A =
[-0.27, -0.59,  0.41, -0.03, -0.70,  0.13, -0.25, -0.31, -0.40,  0.08,
 -0.05, -0.49, -0.01,  0.00,  0.18]
What is the entry just right of -0.25? -0.31
The entry just left of 0.00: -0.01
The entry just left of 0.18 -> 0.00
The entry just left of the largest entry -> -0.59
What is the entry just right of 0.00? 0.18
The entry just right of 0.08 is -0.05
The entry just left of -0.03 is 0.41

Read these off the array that follows. Rows and columns are numbered from 1.
1) The entry at row 3, column 1?
2) The entry at row 2, column 1?
3) The entry in row 1 and column 2?
4) The entry at row 1, column 1?
5) The entry just right of the largest entry?
6) The entry directly below -.07?
7) The entry at row 1, column 3?
8) The entry directly below -.09?
[[ .04 -.03 -.02 -.05 -.03  .01  .00  .00 -.01  .04  .01]
 [ .14  .01 -.24 -.09  .28  .62 -.33  .11 -.17 -.13 -.17]
 [-.07  .04 -.06  .00  .01  .00 -.02 -.01 -.05 -.04 -.02]
 [ .02 -.03  .02 -.04 -.03  .00  .01  .01  .02  .04 -.01]]
1) -.07
2) .14
3) -.03
4) .04
5) -.33
6) .02
7) -.02
8) .00

5  6  2  3  5  5  7  7
5  6  2  2  5  4  7  8
Indices start at 1.
Find the top-right entry.
Answer: 7
Find the entry in the top-left corner.
Answer: 5
Find the entry in the bottom-right corner.
Answer: 8
Find the entry just right of 4.
Answer: 7
Find the entry at row 2, column 2.
Answer: 6

M =
.42,.03,.38,.45,-.23,-.05,.17,-.14,-.26,.35
-.19,-.17,-.24,-.14,.64,-.26,.31,-.26,-.53,-.13
-.28,.38,.13,-.42,-.05,.51,.07,.66,.28,.14
Indices start at 1.
Give the entry at row 2, column 1.
Answer: -.19
The entry directly above the largest entry -> -.26
The bottom-left entry -> -.28
The top-right entry is .35
Give the entry at row 3, column 3.
Answer: .13
Give the entry in row 1 and column 2.
Answer: .03
Give the entry in row 1 and column 1.
Answer: .42
The entry directly above .28 -> -.53
Give the entry at row 3, column 2.
Answer: .38
Give the entry in row 1 and column 3.
Answer: .38
The entry in row 2 and column 3 is -.24

[[19.0, 13.0, 21.4, -145.2], [-46.0, 58.6, 16.6, -34.0], [-50.0, 53.8, -113.4, -153.5], [31.9, -144.9, 38.0, 18.4], [-62.5, 74.1, -97.9, -131.0], [53.7, 35.6, 54.5, -54.1], [-63.6, 73.9, -17.3, -77.7], [28.8, -91.9, 48.8, 186.5], [-120.7, -67.9, -13.5, -51.9]]
The minimum -> -153.5
The entry just left of -54.1: 54.5
Report the entry just left of 53.8.
A: -50.0
Report the largest entry.
A: 186.5
The entry just right of -62.5: 74.1
Report the entry just left of 48.8.
A: -91.9

-688	-33	105	-230	667	46	-165	133	-56	684	-59	513
-202	328	146	205	325	146	561	594	-107	105	-24	-340
-378	-442	-408	-608	187	492	69	-578	89	-566	-78	-24
-275	-511	-448	711	473	-21	249	-647	18	256	185	456
-174	575	-245	636	-93	-21	-196	216	-246	16	177	687
681	12	-525	324	-300	-230	250	260	-137	-575	546	667
-557	-559	90	235	70	-325	701	216	-211	-298	609	269
-622	364	135	-669	76	209	178	32	-633	699	297	-392
-248	455	-305	609	302	-128	50	183	155	58	-617	455
-30	-12	-627	284	-53	16	-110	38	-71	-410	-189	620
515	27	38	-551	-421	325	-274	-420	297	256	495	308
-644	-482	-510	583	-110	-38	282	-122	508	-107	-563	-360
-25	-216	245	281	585	-46	-192	163	-99	-147	670	-299
413	-45	291	190	112	403	-132	-177	-180	527	583	-582
Rows and columns are numbered from 1.
The entry just left of 684 is -56
Give the entry just right of 684.
A: -59
The entry just left of -617 is 58
Give the top-right entry.
A: 513
The top-left entry: -688
The entry in the bottom-left corner: 413
The entry just right of the smallest entry -> -33
The top entry of the column that holds the largest entry: -230
Give the entry in the bottom-right corner.
A: -582
Give the entry just left of 245.
A: -216
Give the entry at row 2, column 3.
A: 146
The entry at row 3, column 1 is -378
Give the entry at row 3, column 3.
A: -408
Give the entry in row 2 and column 1.
A: -202
The entry directly below 76 -> 302
Give the entry directly below 282.
A: -192
Give the entry directly above -608.
A: 205
Give the entry directly above the largest entry.
A: -608
The entry in row 1 and column 3 is 105
Give the entry just right of 473.
A: -21
The entry directly above -30 -> -248
Give the entry just left of -566.
A: 89
Give the entry directly below the largest entry.
A: 636
Give the entry directly below 561.
A: 69
The bottom entry of the column that holds the largest entry -> 190
Give the entry directly below -38.
A: -46
The entry directly below 209: -128
Give the entry just right of -410.
A: -189

Read these off the grid that follows.
1) Give the entry just left of -359.
2) Give the entry just right of 345.
3) Give the entry just left of 203.
4) Give the entry just right of 291.
[[101, 387, 169, -2, 538, 308, 269, -67, -23, -331, 203, 443], [104, 484, 234, -90, 392, 291, 242, 67, 207, -472, 237, 676], [496, 194, 72, 276, 671, 572, 59, 270, 18, 456, 249, -121], [131, 202, 71, 837, 266, -77, -135, 46, -594, 428, 95, -359], [345, -30, 97, 150, 544, -37, 155, 46, -840, 466, 178, 11]]
1) 95
2) -30
3) -331
4) 242
